The rows below fall into families. The same turns and mirrors carry the whole set onto itself and the rows of a family onto each other. For each named row, which other rows are in its family? Write them in the order they are listed.
These 32 rows form 4 families of 8 rows each.
Kepa: [ 2.60  2.39  0.56 -1.47 -0.30 -0.74  1.87 -1.84  0.92 -2.86  2.48  3.59
 -0.51  1.62 -2.64  0.31 -1.20  1.95 -1.48  1.75]
nesi: [ 2.89  3.71 -0.20  2.50 -0.31 -1.27  0.36 -0.93 -0.69  2.29 -0.85  2.26
  1.97  1.17 -2.67  0.45 -3.11 -3.21 -0.74 -2.05]
Zutev: [ 3.18  3.06 -0.07  1.23 -0.28 -1.67 -0.08  0.08 -0.91  3.52  0.87  1.01
  1.82  1.50 -2.64  0.02 -3.52 -1.79 -0.98 -2.49]
dap: [ 1.91  2.81 -0.13 -1.82  0.45 -0.65  0.85 -1.19  0.36 -2.32  1.68  2.07
 -1.08  0.54 -1.95  1.03  0.26  2.34 -2.74  2.09]
murin: [ 2.35  1.46  0.51 -0.80 -1.08 -1.35 -1.53  1.08 -2.09  3.68 -0.23  0.95
  0.11 -0.25 -1.29  0.60 -0.91  0.12 -0.87 -1.16]
nok: [ 2.35  2.76  0.71  1.54 -1.17 -0.30  1.57 -2.45 -0.15 -1.87 -1.82  5.34
  0.34  0.52 -2.45  0.95 -1.03 -1.88 -0.01  0.93]
bupiz: [ 2.55  4.84 -0.58  2.18  0.68 -0.66  2.12 -2.66  1.01 -1.94 -0.17  3.44
  1.19  1.56 -3.18  0.92 -2.18 -2.20 -1.92  0.23]
toses: [ 3.08  0.80  1.27 -0.73 -1.80 -1.59 -0.62  0.62 -1.64  3.52  1.16  2.03
  0.57  0.95 -1.95 -0.19 -2.55  0.11  0.32 -1.61]
mubi: [ 2.58  2.21  1.04  1.82 -1.84 -0.62  0.48 -1.47 -1.14  0.77 -2.39  4.66
  0.82  0.21 -2.20  0.68 -1.58 -2.61  0.73 -0.55]
Merar: [ 3.79  1.43  1.11 -1.65 -0.61 -1.72 -2.13  2.35  2.34  0.72  2.64  0.75
  0.51  1.38 -1.71 -0.33 -0.97  0.01 -3.14  0.16]
Pudas: [ 3.81  1.20  1.27 -0.70 -1.18 -1.78 -2.72  2.66  1.55  2.26  1.16  0.92
  1.03  0.97 -1.51 -0.31 -1.22 -1.42 -2.45 -0.71]
Dazo: [ 2.61  4.41 -0.34  2.93  0.10 -0.83  1.31 -1.99  0.08  0.03 -1.31  3.28
  1.73  1.19 -2.97  0.81 -2.57 -3.34 -1.08 -0.95]
sasi: [ 3.42  2.19  1.17  1.60 -1.25 -1.08 -2.02  1.20  1.71  0.60 -2.03  3.08
  1.34  0.24 -1.63  0.44 -0.56 -4.06 -1.89 -0.13]
zel: [ 2.67  4.64 -0.71  0.83  1.11 -0.82  2.27 -2.47  1.51 -2.58  1.81  2.74
  0.72  2.11 -3.31  0.64 -2.27 -0.36 -2.54  0.72]
kivif: [ 3.21  2.98  0.72  0.69 -0.27 -0.66 -0.53 -0.09  3.29 -3.12 -0.46  3.61
  0.46  0.87 -2.01  0.66  0.21 -2.32 -3.14  1.90]
bis: [ 2.38  1.47  0.42 -2.22 -0.50 -1.43 -1.11  1.10 -1.36  2.48  1.80  0.33
 -0.38  0.29 -1.43  0.41 -0.88  2.02 -1.74 -0.32]
dus: [ 2.38  2.91  0.51  0.19 -0.54 -0.31  2.14 -2.72  0.72 -3.33  0.23  4.91
 -0.26  1.07 -2.68  0.75 -0.88  0.01 -0.92  1.87]
rad: [ 3.24  2.83  0.92  1.62 -0.80 -0.75 -1.12  0.21  2.48 -1.60 -1.91  3.79
  1.05  0.40 -1.84  0.68 -0.04 -3.77 -2.38  0.99]
Mil: [ 2.91  1.34  1.25  0.88 -2.02 -1.15 -0.40 -0.11 -1.82  2.95 -1.14  3.26
  0.89  0.33 -1.91  0.22 -2.19 -1.79  0.89 -1.58]
nagu: [ 3.61  2.02  0.87 -1.66 -0.18 -1.44 -1.23  1.41  3.15 -1.46  2.77  1.43
  0.19  1.65 -1.89 -0.06 -0.51  0.34 -3.72  1.34]
zomug: [ 2.87  4.04 -0.59 -0.51  1.17 -1.26  1.86 -1.47  1.34 -1.42  3.59  1.41
  0.63  2.45 -3.16  0.20 -2.63  1.04 -2.83  0.27]
Tupo: [ 1.80  2.82  0.25  1.53 -0.89 -0.36 -0.31 -1.03 -1.45  0.60 -3.34  3.48
  0.23 -0.88 -1.60  1.51 -0.02 -2.34 -0.73  0.13]
Zared: [ 3.13  0.89  0.99 -2.12 -1.20 -1.60 -0.06  0.48 -0.78  2.02  3.16  1.57
 -0.01  1.51 -2.12 -0.34 -2.36  2.02 -0.57 -0.68]
pafi: [ 3.42  2.67  0.69 -0.62  0.02 -0.95 -0.64  0.38  3.58 -3.06  1.48  2.65
  0.21  1.41 -2.04  0.30 -0.04 -0.63 -3.72  2.09]
lomi: [ 3.27  2.88 -0.14 -0.16  0.15 -1.86  0.15  0.27 -0.37  2.86  2.88  0.23
  1.33  2.06 -2.72 -0.24 -3.58  0.06 -1.69 -2.03]
Pila: [ 2.90  1.52  0.77 -2.43 -0.61 -1.24  1.01 -0.54  0.26 -0.57  3.68  2.25
 -0.45  1.79 -2.39 -0.15 -1.83  2.77 -1.33  0.69]
Musi: [ 1.67  3.39 -0.19 -0.29  0.31 -0.21  1.10 -1.99  0.37 -3.09 -0.48  3.34
 -0.81  0.04 -2.03  1.49  0.57  0.55 -2.32  2.25]
vuzot: [ 1.60  3.40  0.02  1.06 -0.22 -0.12  0.70 -1.96 -0.41 -1.96 -2.50  3.95
 -0.25 -0.54 -1.88  1.64  0.49 -1.41 -1.44  1.55]
nubem: [ 3.15  3.31 -0.39 -0.86  0.65 -1.69  0.94 -0.37  0.53  0.83  4.01  0.43
  0.88  2.45 -2.94 -0.16 -3.19  1.18 -2.46 -0.84]
ravos: [ 2.13  2.00  0.48  0.80 -1.20 -0.89 -1.28  0.22 -2.12  2.88 -2.40  2.18
  0.36 -0.73 -1.38  1.05 -0.55 -1.67 -0.43 -0.97]
taku: [ 3.70  1.53  1.36  0.66 -1.39 -1.53 -2.68  2.20  1.25  2.19 -0.77  1.90
  1.39  0.51 -1.51  0.06 -1.01 -3.10 -1.90 -0.83]
fer: [ 2.20  2.06  0.08 -2.69  0.17 -1.18 -0.15  0.16 -0.36 -0.01  2.60  0.86
 -0.89  0.63 -1.73  0.64 -0.41  2.94 -2.49  0.99]

Which other rows belong to the same family as zomug? nesi, Zutev, bupiz, Dazo, zel, lomi, nubem
Which other rows belong to the same family as Pudas? Merar, sasi, kivif, rad, nagu, pafi, taku

The rows below fall into families. The same turns and mirrors carry the whole set onto itself and the rows of a family onto each other. For each named row, which other rows are in its family? Write them in the order they are listed.
These 18 rows form 6 families of 3 rows each.
B: [ 0.98  0.24  0.12  1.67 -0.15  1.41  0.71  1.23  1.02  0.21 -0.46  0.94
 -0.43 -0.21  0.99 -0.44 -0.37 -3.24  0.90  1.63 -2.53]
D: [ 0.72  0.91 -0.28  1.58 -0.13  1.52  0.39  1.61  0.73  0.06 -1.48  0.87
  0.74 -0.26 -0.02 -0.44 -0.85 -3.13  2.04  0.87 -2.09]
H: [ 3.06 -1.20 -1.53  0.99  3.61  2.57 -1.20 -1.53  1.49  1.47  2.30 -2.55
  3.02 -1.08 -1.53 -1.27 -2.23  1.08  0.35  1.90  0.30]
C: [-0.92 -0.84 -0.57 -0.29  3.47 -0.12  2.74 -0.31  0.26  1.04  1.37  2.08
  0.19 -1.63 -0.58 -2.23 -1.30  1.85 -1.92 -2.40 -0.25]
A: [ 1.42  0.68 -0.33  1.56  0.43  1.04  1.00  1.55  0.94  0.06 -1.25  0.70
  0.06 -0.30  0.15 -0.01 -0.16 -3.29  1.52  1.10 -2.80]
E: [ 1.26  0.90 -0.09  1.28 -0.18  1.56  1.63  1.50  0.29  0.53 -0.98  1.37
  0.04 -0.78  0.02 -0.07  0.06 -3.14  1.30  0.59 -2.13]
J: [-0.73 -0.46 -1.15  0.11  3.72 -0.85  2.88 -0.43  0.12  0.46  1.65  1.72
  0.05 -1.25 -1.56 -1.64 -1.12  2.04 -0.90 -2.59 -0.01]
K: [ 2.76 -1.15 -1.54  0.79  3.74  3.45 -0.86 -0.35  1.60  1.26  2.34 -2.72
  2.88 -0.82 -2.22 -1.68 -2.43  0.86  0.72  1.96 -0.09]
F: [-1.11 -0.08 -1.48 -0.33  3.49 -1.08  2.39 -0.64  0.04 -0.20  1.25  1.34
 -0.13 -1.32 -1.04 -1.59 -1.48  1.52 -1.79 -2.16  0.85]
Z: [ 2.59 -1.67 -1.27  0.29  3.28  2.39 -1.88 -1.88  1.57  1.14  2.88 -2.74
  1.90 -1.55 -1.23 -1.46 -1.83  1.04  0.29  1.47  0.39]
V: [ 2.15 -1.58 -1.03  0.21  2.98  3.88 -1.09 -0.72  0.81  1.18  2.08 -3.12
  2.75 -0.64 -2.31 -1.48 -1.80  0.95  0.55  1.77  0.48]
L: [ 3.14 -1.44 -1.25  0.48  3.40  3.09 -1.81 -0.34  1.11  0.76  1.34 -2.66
  3.06 -1.18 -1.87 -1.72 -2.50  0.38  0.74  2.08 -0.19]
S: [-0.66 -0.61 -1.16 -0.02  2.80 -0.64  3.37 -0.48  0.33  0.81  1.21  1.41
 -0.83 -1.36 -2.05 -2.23 -1.13  2.03 -1.51 -2.09 -0.25]
X: [ 3.18 -0.61 -1.64  0.06  3.46  3.10 -1.12 -0.09  1.60  1.40  2.24 -2.31
  2.29 -0.53 -2.10 -1.47 -2.40  0.70  0.06  2.25  1.30]
M: [ 0.58  1.02 -0.25  1.20 -0.35  2.00  0.22  1.14  0.23 -0.83 -0.59  1.09
  1.49 -0.24  0.26 -0.59 -1.00 -3.29  1.34  1.67 -1.84]
G: [ 1.14  0.07  0.96  1.58  0.12  0.87  0.71  1.19  0.75  0.00 -1.43  0.09
  0.42 -0.17 -0.34 -0.20 -0.15 -3.72  1.21  0.89 -1.97]
T: [-0.66 -0.47 -1.26  0.19  3.82 -1.16  2.40 -0.79  0.51  1.29  2.16  1.21
 -0.11 -0.58 -1.86 -2.21 -1.50  1.84 -1.69 -2.17  0.30]
W: [-1.56 -0.64 -1.46  0.25  2.75 -0.14  2.99 -0.38 -0.47  1.11  0.76  1.17
 -1.54 -0.90 -2.02 -1.87 -1.04  1.36 -2.07 -1.54  0.08]

Which other rows belong to the same family as X? C, G
Which other rows belong to the same family as T? E, L
Which other rows belong to the same family as H? D, S
Which other rows belong to the same family as Z? M, W

The rows below fall into families. The same turns and mirrors carry the whole set onto itself and the rows of a family onto each other. For each named row, which other rows are in its family? Write them in the order they are listed.
These 28 rows form 7 families of 4 rows each.
nugad: [-1.07 -1.54  0.47  1.39  0.49 -0.39  0.56  0.49  2.01 -0.51  1.20 -1.25
 -0.58  2.28 -0.14]
Zinu: [-0.65  1.67  0.45 -1.21 -0.86  1.58 -0.32  0.77  0.75  0.69 -0.60 -0.85
  0.23 -0.99  3.62]
busi: [-0.34 -0.58  1.21  0.73  1.35 -1.04  0.46 -0.85  1.71  0.15  1.16 -1.00
 -1.09  2.19  1.49]
Rilo: [ 1.03 -2.46 -2.53  1.15  0.38 -1.90 -0.98  0.77 -0.78 -1.09 -0.08  1.54
 -0.93 -0.64 -1.46]
Dun: [ 0.07  0.76 -1.26 -1.79 -0.99  1.12 -0.30  0.21 -2.07  0.18 -0.75  1.61
 -0.36 -4.11 -0.79]
daba: [-0.30  2.34  0.70 -1.44 -0.28  1.98  0.68 -1.78  0.14  1.13  0.05 -0.82
  0.51 -1.16  2.40]
Nup: [ 1.12  0.37 -2.30 -2.02 -1.08  0.74 -0.57  0.55 -1.56 -0.39 -0.59  1.67
  0.03 -3.78  0.58]
tinog: [ 0.17 -0.10  1.34  1.07  0.70 -0.98  0.38 -0.87  1.59  0.10  1.11 -1.59
 -0.40  2.44  0.81]
Zop: [ 0.65  0.46 -1.13 -2.04 -0.18  0.70  0.56  0.13 -2.55 -0.48 -0.25  1.61
  0.79 -4.08 -0.38]
lesu: [-0.17  0.52 -2.36 -2.43 -0.75  1.61  0.89  0.15 -1.01  0.17  0.16  1.15
  0.53 -3.82 -0.76]
Fop: [ 0.26 -1.97 -1.59  0.98  0.30 -2.31 -0.63  1.28 -1.13 -0.23 -0.07  1.25
 -1.11 -0.97 -3.08]
Sered: [ 1.11  0.78 -2.45 -2.04 -0.04  0.01  0.48 -1.19 -1.89  0.82 -0.04  1.26
  0.58 -3.53 -1.05]
biniz: [-1.16  1.93  2.00 -1.07 -1.21  2.07 -0.07  0.36  0.36  0.51 -0.33 -0.92
 -0.37 -1.16  2.31]
Sig: [ 1.31 -2.18 -1.75  0.03  1.50 -3.04  0.34 -0.18 -0.24 -0.46  1.22  1.01
 -1.07 -0.12 -1.89]
fimet: [ 0.58  1.13 -1.67 -0.61 -0.23  0.82 -0.23  0.51 -2.68  0.60 -0.86  1.90
  0.79 -3.45 -1.49]
sifa: [-1.02  1.87  1.88 -1.35 -0.10  1.71  0.80  0.26 -0.15  0.46 -0.12 -1.04
  0.90 -1.28  2.71]
Meve: [-0.72 -1.14  0.22  2.01  0.57 -1.14 -0.81  0.97  1.58  0.11 -0.06 -0.94
 -0.68  2.16  1.49]
kize: [ 0.92  0.40 -2.35 -2.65  0.49 -0.35  0.59 -0.75 -1.51  0.74  0.17  1.70
 -0.04 -3.68 -0.38]
toz: [-1.05 -0.99  1.72  1.79  1.27 -1.27  0.41  0.71  0.79 -0.06  0.39 -1.38
  0.05  2.01  0.58]
velok: [-1.66  1.42  0.74 -1.13 -0.57  2.64  0.97 -0.18  1.36  0.60  0.29 -1.17
  0.38 -0.72  2.20]
Meb: [ 1.58 -1.67 -1.86  0.60  0.91 -2.95  0.23 -0.21 -0.44 -0.22  1.02  0.49
 -0.30  0.12 -2.59]
vogur: [ 1.18 -1.05 -1.07  1.46  0.66 -2.43 -0.42  1.91 -1.08 -0.09  0.20  0.83
  0.10  0.01 -2.96]
veka: [ 0.26  0.34  2.30  1.74  0.09 -0.48 -0.25  1.35  0.89 -0.40  0.66 -1.16
 -0.14  2.27  0.43]
nus: [ 0.48 -2.40 -2.57  0.18  0.38 -1.44  0.41  0.81 -0.27 -0.98  1.01  1.02
 -0.40 -0.87 -3.07]
gutiz: [-0.28  2.66  1.67 -0.35 -0.78  2.77 -0.14 -0.04 -0.67  0.25 -0.43 -0.05
  0.45 -1.21  1.85]
defes: [ 0.60 -2.41 -1.31  1.05  1.22 -2.24  0.15  0.59 -1.66 -1.06  0.28  1.30
 -0.14 -0.69 -2.54]
siki: [-0.79  1.93  0.61 -1.92  0.37  1.56  0.78 -1.40  0.46  1.26  0.10 -0.41
 -0.05 -1.39  2.94]
dep: [-0.92 -0.82  1.68  1.52  0.12 -1.33 -0.37  1.30  1.26  0.02  0.45 -1.37
 -1.08  2.05  0.12]

Which other rows belong to the same family as lesu? nugad, velok, nus
Which other rows belong to the same family as defes? Zop, sifa, toz
Which other rows belong to the same family as siki? busi, Sig, kize
Which other rows belong to the same family as daba? tinog, Sered, Meb
Which other rows belong to the same family as biniz? Dun, Fop, dep

The rows below fall into families. The same turns and mirrors carry the whole set onto itself and the rows of a family onto each other. For each named row, which other rows are in its family? Write them in the order they are listed.
These 20 rows form 5 families of 4 rows each.
pela: [ 1.09  1.15 -1.53 -2.35  1.33  1.50 -4.00  0.27 -3.32  4.62  2.46]
rulam: [ 1.98  2.49 -0.84  0.34  1.59  0.32 -3.29 -2.85 -0.39  3.07 -1.15]
nekos: [ 0.00  1.96  0.71  1.68  1.40  1.59 -0.86 -1.38  0.73  0.70  1.74]
Miz: [ 1.47  2.26 -1.72  0.38  0.14  1.55 -3.21 -2.96 -2.41  3.03 -0.20]
zenug: [ 0.51  2.08 -2.02 -2.55  1.86  1.36 -4.97 -0.21 -2.31  4.54  1.58]
nebom: [-1.22  0.05  0.36 -1.03  3.25  0.14 -1.81  1.68 -1.07  2.70  3.66]
Ris: [ 0.28  0.89 -1.15 -3.13  2.22 -0.07 -4.07 -0.74 -2.28  5.17  1.82]
mak: [-0.75  0.20  1.36 -1.73  1.55  1.86 -0.73  1.44 -1.85  2.58  3.34]
peduk: [ 0.31  2.82 -1.70  0.61  0.71  1.37 -3.45 -3.10 -1.10  2.40 -0.81]
romag: [-0.90  1.40  1.53 -1.84  3.07  0.36 -1.25  0.74 -1.60  2.14  3.92]
Kodo: [-0.38  1.51  0.41  1.00  2.10  0.57  0.41 -0.78  0.87  1.35  0.62]
fiko: [-0.72  0.46  1.76 -1.57  2.52  0.25 -0.59  2.03 -0.99  2.37  1.97]
denus: [ 1.62  2.10 -2.11  1.11  1.01  0.27 -4.43 -1.67 -1.72  2.88 -0.51]
vur: [ 1.24  1.48 -1.95  0.42  0.63  1.21 -3.63 -2.86 -0.07  3.72 -0.46]
Nokon: [-0.37  1.26  1.12  1.03  0.38  1.83  0.10 -1.80 -1.01  1.04  0.54]
dize: [ 1.20  1.05 -0.87 -1.71  2.69 -0.21 -5.52 -0.33 -2.28  4.43  1.93]
Peti: [ 0.73  0.73 -1.80 -2.08  2.18  0.18 -4.07  1.62 -2.19  4.72  1.76]
Lom: [-1.65  1.57  1.49  0.58  1.30  1.71 -0.53 -1.19 -0.03  0.71  0.75]
Mogo: [-1.41  0.80  1.18 -2.53  2.38  1.69 -2.02  1.74 -1.20  2.86  3.08]
nuz: [ 0.13  1.87  1.42  1.60  1.34  0.35 -0.97 -1.32 -0.57  0.55 -0.29]

Which other rows belong to the same family as Ris? nekos, romag, vur
Which other rows belong to the same family as zenug? peduk, Lom, Mogo
Which other rows belong to the same family as Miz? pela, mak, Nokon

